In the data rows, 128 means zero.
Some points, one per row:
[165 100 129 102 138 181 141 152  27 168  51  80 176 102  42 126]
[129 154 138 168 111 131 119 148 139 110  89 191 153  97 114 187]
[130 139 119 165 188 149 125 124 131  64 213 132  80 128 211 101]
[143 114 127 128  74 139  89 181 134 131  54 199 156 152  80 190]
[134  70 142 122  76  71  88 121 110 243  86 110 129  57  79 160]
[155 131 134  89 114 152 142 112  87 128  26 107 196 142  22 133]
[145 106 133 116 143 129 121 137 105 129 132 143 138 117 107 136]
[ 92 111 142 130 158 119 204  95 162 128 145 131 144 179 163  64]
[144  80 112  90 105 159 140 149 129 132  56 162 195 198  85 182]
[146 114 106  91 102 119 120 167 132 125  78 119 153 125  62 199]
[ 85 136 146 182 195 105 130  99 162 134 255  84  95 121 255  17]
[157 111  75 123 101 135 183 146  98 155  59 140 170  62  38 204]
[150 145 126 134  95  85 143 165 119 122 139 181  18  97 159 190]
[150 135 136 113  70 104 132 150 135 168  46 147 138 128  36 160]
[ 78 223 165 216 169  92  87 106 181  69 255 164   0  95 255  51]
[126  80  95  25  87 178 164 117 111 168   0  85 224 161   7 158]
[123 190 159 191 145  92 108 113 209  83 207 181  34 128 231  84]
[184  70 124 101  89  85 104 153 105 198  72 103 164 117   9 214]
[131 118 107 156 129 112 144 147 164  99  82 112 160 163  92 154]
[134  73  84  39  96 187 159 133  92 152   0  78 247 195   0 182]
[165  94  86 121  70 108 121 173  64 201  95 171  92  73  92 208]
[112 183 126 210 164 155 123 158 160  82 124 157  68  93 177 101]
[134  44 110  78  77 155 142 145  91 200   0  29 255 150   0 179]
[134 155  88 117  82 150 137 153 135 103  56 153 158 128  88 127]
[147 130 135 117 117 144 107 124  92 126 133 118 131  60  81 110]
[ 99 131 147 145 128  81 130 138 167 106 176 117 107 133 162 113]
[139 122 117  93 124 155 161 102  87 139  15  97 235 159  41 170]
[152 167 136 166 123 112 111 173 103 136 138 178 100  97 124 166]
[162  92 109  64  84 171 162 143  80 163   0  52 249 105   0 255]
[113  65 139  77 165 104 148  97 168 116 126 105 179 192 125  90]
10 more points follow, each with its number after it:
[ 89 177 141 159 171 137 115 126 192  89 252 182  67 193 245  65] 0
[126 112 118  97 117 153 156 103 144 166 152 128 118 127 133 125] 1
[128  92 114  99 104 157 115 166  95 168  42  85 169 154  53 188] 2
[161 116  92  94 109 184 158 143  65 185   0  85 210  85   0 178] 3
[ 78 193 153 191 185 110  76 125 197  85 250 184  12  90 255  62] 4
[148  85 129  31  76  99 115 101 112 162  74 111 217 154  60 165] 5
[145  64  81  60  43 132 111 182  99 204   0  85 255 132   0 204] 6
[ 95 118 141 143 157 114 125 112 173  98 174 115 125 155 162  35] 7
[135  92 101  60  95 137 126 133 147 162  49  97 206 204  53 181] 8
[149  58 126  43 112 165 113 153  47 181  57 106 237 181  18 170] 9
Which of these numbered points is nearest to each point below, ignoring the direction in which the first points spread most? Its number follows each.
[102 164 152 152 159 145 145  83 128 156 220 183  69 125 255  66] > 1
[147 125  98 111 114 193 152 131  46 164  19  81 187 110  31 159] > 3
[119 201 160 230 148  87 133 133 135  73 171 105  27  27 159 123] > 3
[ 58 176 141 185 152  93  99 139 213  76 244 186  38 176 255 122] > 8
[114 112 105  77 135 183 129  88 157 124  97 131 176 232 149 131] > 0
[166  74 122 127 110 135 163 179  78 128  60 125 170 135  34 164] > 2
[123 109 126 143  80 103  90 169 150 144 105 160 162 135  99 191] > 6
[186 129 110 148 114 131 121 200 101 125 103 160 121 125  80 171] > 2
[106 136 141 158 138 114 114 110 163 140 229 178  27 101 246  86] > 1
[147  68  91  39 114 134 161 118 132 143  53 109 192 178  71 183] > 8
[115 163 133 113 154 149 177 103 135 124 151 121  96 117 180  78] > 1
[126 144 111 127 144 155 141  76 143  49 161 149 184 192 202 134] > 0
[158  85 144 129 139 137 119 133  99 132 126 141 159 132  99 110] > 9
[189 127 120 131 161 139 131 143 122  94 172 152 100 140 144  96] > 9
[150  69  98  41  28 205 152 123  69 242   0 132 247 140   0 209] > 1
[119 124 130 148 140 108  95 133 127 121 160 134  85 121 193  91] > 2
[110 217 159 208 211  89 107 100 197  49 255 237   0 112 255  44] > 4
[121 204 175 197 175  78  99 125 167  49 225 197  17  96 221  52] > 4
[138 161 110 122 127 165 125 114  65 172 118 131  92  86 122 124] > 3
[108 165 153 165 124  99 127 115 159 125 151 144  76  88 150 118] > 4
[150 188 147  98 182 160 124 135 102 109 167 164 145 140 150  91] > 9
[107 171 144 192 205 148 109 137 170  82 228 177  62 162 255  62] > 0
[173 104 125 111  93 112 141 131  88 146  32  80 165  52   6 131] > 3
[129 102 129  88 121 118 123 155 139 131  28 131 211 200  48 135] > 8
[163  95 138 148 148 107  74 161 121 124 163 146 128 161 100 135] > 9
[ 71 120 178 166 205 100 134  53 185  87 255 107  57 147 255   0] > 7
[127  95 109  50 118 180 134 104 105 160  37 109 217 185 107 159] > 0
[ 88 141 146 177 184 100 134 104 158  69 223 130  90 166 214  39] > 7
[146  81 101 131  95  84 125 169 133 149 123 105 130 120 112 125] > 6
[201  20  51   0  36 168 168 130  15 217   0  30 255 147   0 252] > 1
[159 110 116  84 125 125 140 123  84 125 102 125 169 180  61 129] > 9
[ 76 180 197 205 205  83 153  50 169  41 242 112  59 151 255  21] > 7
[130 167 102 117  51 127 133 150 109 130   9 160 154 115  39 197] > 4
[153 118 108 104 145 150 137 154  89 120 108 121 168 149 113 127] > 9
[116 140 123 103 108 153 125 146  94 184 119 149 139 123 108 148] > 4
[156 162 120 136 143 143 147 139  83  75 132 114 129  81  91 143] > 3
[106 130 132 146 124  99  95 104 165 156 231 180  15  98 232 113] > 1
[101  73 163 116 160 108 113  80 153 113 233  93 114 129 223  21] > 7
[122  89 123 134 173 166 148 120  72 133  97 112 175 150 116 136] > 9
[ 74 201 195 165 142 120 136 114 163  99 173 137  78 104 172  91] > 4
[ 90 128 153 104 189 148 142 110 110 121 188 116 107 191 216  60] > 9
[163 139 102 159  85  87 137 186  84 137  60  89  91  31  21 186] > 3
[124  90 126 106 115 157  96 146 112 179   7 105 195 127  36 166] > 4
[132 129 147 151 168 163 124 175 155  96 161 145 114 175 192  97] > 0
[101 125 159 193 134  95  85 130 150 134 169 116  69 110 159  95] > 2
[ 81  88 162 108 202 124  93 117 192  49 253 104 153 224 250   3] > 7
